In the data rows, the value 128 means zero.
Here are some points, each followed by its number:
[168 167 138 131  89  68  95 154  79  88 126 131 128  69 138 137 119  99
 125 167 118 110 163 178] 0
[148  98 158 180 167 148 104 140 157  79  92  97  69  49 128 118 172 158
 132 207 177 152 143 158] 1
[178 108  69 136 147 124  69 174 177  98  96 169 186 108  98 157 171  69
  61 167 148  85 104 178] 2
[178 128 119 158 147  62  73 180 138  69  93 130 137  88  79 166 204  99
  90 197 197 115 122 178] 3
[ 98 138 148 133 118 140 156  90 118 147 125 101 118 147 157 118 121 158
 143 108 108 134 165 118] 4
[108  98 128 153 108 172 125 114 118 167 119 120 118 147 108 118 108 138
 126 108 128 130 121 108] 5
[108 157 138  86  98 115 173  94 128 157 145 105 108 138 157 128 124 158
 157 108 148 168 124 118] 6
[168 207 247 168 157 126 137  15  99 108 115  94  59 118  98  50  46 128
 137 118 138 255 247 168] 7
[118  98  99 112  79 133 143 162 157 157 176 186 147 128 138 128 168 128
 129 118 108  75  93 128] 8
[128 108  99 132  59  96 104 120 157 147 118 155 177 167 128 137 140  99
 116  88  98 105 112 138] 9
[108  88  69 133 137 181 117 135 167 167 137 165 177 177 157 147 125 128
 152  98  98  94  71 108] 10
[138 138 128 176 128  88 125  94 118 128 115 134 167 157 147 157 133  99
 142 118 138 146 146 138] 11
[178  78  99 118 186 109  59 189 157  98 156 195 186  98 118 186 140  69
  82 177 187  62 102 178] 12
[118 108 148 100  98 151 124 106  89 128 147 112  98 147 167  99 126 158
 114 108  98 149 158 108] 13
[ 98 118 109 112  98 144 119 119 148 157 147 127 118 147 206 157 108 138
 147  98 108 133 147  98] 14
[128 108 168 123 157  70 146  98 128 147 216 120 128 128 147 128 106 109
 100 108 128 133 171 118] 15
[118 187 138 142  89 115 140 112  99 138 127 159 147 167 187 147 152 158
 155 108  98 156 129 118] 16
[ 98 118 119 110 196 146 116 120 108 157 123 108 137 138 138 118 137 168
 142 118  89 151  92  98] 17
[198 138 128 159 177 133 106 137 108  88 117 126 147  88  79 108 135 109
 120 147 177 135 136 168] 18
[108 138 119 108  49 128 141  98 128 147 161 164 137 167 118 118  91 128
 122  88 138 135 145 108] 19
[208 128 109 185 157  53  72 170 177  59  65 216 157  49  88 166 114  49
 115 197 197 129 137 188] 20
[148 118 128 142 196 173 143 153 108 108 116 112 108  79 118 137 101 128
 128 177 177 169 112 158] 21
[158 138 158 246 147  94 138 120 118  88 152  92  98  69 128 166 139 109
 110 167 157 157 139 168] 22
[108 118 109 123 177 165 158 145 138 147 133 136 137 157 147 108 163 128
 156 128 128 140 105  98] 23
[ 98  88  99 107  89 104 156 152 138 167 138 177 147 167 128 157 142 109
 117 108 108 135 102  88] 24
[118 138 128 106 186 143 128 129 128 147 133 148 137 138 118  99 125 128
 121 128 118 150 111 118] 25
[178 138 119 163 118 105 124 173 157  79 166 162 157  69  98 157 161  89
 143 197 157 103 143 178] 26
Which five points above are nearest to each new point by angle? Their numbers follow each, nearest first.
[108 118 119 112 128 107 131 134 167 147 147 125 128 138 138 137 130 128
 155 118  98 121 110  88] 24 14 10 8 23
[108 138 119 119 137 154 122 143 118 147 117 132 118 147 128 128 121 158
 121 108 118 111  70  88] 17 10 5 23 25
[108 138 109 131  69 106 146 141 157 138 160 131 147 147 187 137 209 138
 137 118 128 101  70 118] 8 24 9 16 10
[108 128 119  87 128 129 141 131  99 167 127 145 118 147 138 147  85 128
 140 108  98 115  86 128] 24 10 17 14 19
[118 157 119 120  98 179 126 111 128 138 143 142 147 157 147 108 116 118
 118 118  89 101 132 128] 19 10 14 9 16
[108 118 138 128  89 147 169 142 108 147  97 105 118 138 108 108 134 128
 130 118 118 138 119  98] 5 4 13 24 6
[108 118  99 109 137 159 124 131 138 147 147 109 157 147 157 147 128  99
 152 118  79 103 106 118] 10 14 23 17 8
[128 157 188 100 167  99 129  68  69 138 157 115  98 138  98  79  84 118
 106  98  98 167 186 128] 7 15 13 4 25
[108  88  89  77 128 127 128 145 138 147 172 128 147 147 128 166 124 128
 143 108 108  95  86 108] 10 24 8 14 9
[118 118 168  90  69 147 131 122 118 147 168 131 128 138 157  69 130 148
 143  98 108 131 160  98] 13 19 4 6 14
[ 98  98 119 118  98 164 172 159 157 147  94 110 128 147 138 147 174 138
 107 118 118 108  98  98] 24 8 10 23 5
[148 138 138 113 167 118 126 121 138  98  75 125 118  98 118 128 183 109
 112 147 157 148 145 148] 3 1 18 20 21
[118 207 148 116  98 119 105  99 108 147  92 124 137 118 147  99 110 138
 141  98 128 171 161 128] 7 16 4 6 19
[128 157 178  70 137 162 168  72  59 138  93 110  98 138 167  79  66 128
 147 118 138 174 202 138] 7 4 13 6 19
[108 108 109  48 128 154 157 141 157 138  82 128 128 157 128 128 129 138
 111 108 118 157 117 108] 24 23 25 17 6
[148 187 197 136 147 121 127  31  40 138  72  91  98 138 118  89  66 128
 167  98 108 180 170 138] 7 4 13 6 11
[108  98 128 110 157 147 147 145 128 128 118 118 108 128 128 118 112 148
 124 128  98 119 109 108] 17 23 25 5 10
[128 118 128 145 128 116  95 128  99 147 141 158 137 138 177 128 100 128
 143 108 108 107 133 128] 14 16 10 11 9
[ 98 147 119 119 137 191 155 145 128 128 186 143 118 138 138 118 134 148
 179 118 118 118  99 118] 23 10 8 17 14
[ 98 128  99 121 137 152 115 106 128 147 146 116 157 157 118 147 116 118
 109  88  98 100 115 118] 10 9 5 17 24
[128 157 148  99 177 103 141  76  89 138  78  96 118 138 128 118 113 148
 152 108 148 164 201 128] 7 4 6 13 11
[108 128 109 134 137 135  95 151 148 138 109 161 128 128 177 137 145 128
 158 118  89 120 101  98] 10 14 23 17 8
[118 138  99 192 128 154 123 146 128 138  97 153 128 138 138 157 171 148
 116 147 118  74  98 118] 10 2 8 3 23
[168 167 148 108 157 128  97 114 128  88  72  93 108  79  98 108 145 118
 119 167 187 141 142 148] 18 1 3 21 20
[108 138 119 119  79 133 153 125 128 147 152 131 128 147 128 128 111 148
 135  98 108  96 113 108] 19 8 24 14 9
[108 138 109 104 108 132 133 121 157 167 107 116 118 147 177 118 141 138
 117 118 108 124 103 108] 14 10 6 24 16
[ 98 147 128 120 157 123 133 111 128 147 160 171 147 167 147 166 106 138
 129 108  89 105 123 108] 10 14 16 24 17
[148 197 188 133 147 150 152  89  69  88 157  98  79  88  59  69  66 148
 118 157 148 160 192 158] 7 18 21 22 0
[ 98 108 138 147 137 128 153 146 138 138 146 118 118 118 118  99 154 158
 152 128 118 111 122  98] 23 17 8 4 5
[ 98  88 109  96 137 171 105 135 157 147 132 119 128 157 128 186 131 128
 135 118  98  99 120 108] 10 14 24 8 17
[128 147 158  92 157 131 174 104  99 147 125 130 108 147 138  99  52 128
 149 108 108 164 190 108] 7 4 13 6 15
[118 128 119 114 128 110 134 104 138 138 139 155 137 147 167 176  87 138
 132  98 118 142 147 118] 14 19 16 15 24
[ 98  88 148 109 128 166 147 129  89 157  85 121 118 157 108 118 134 128
 157  98 108 143 138  98] 5 4 17 13 23
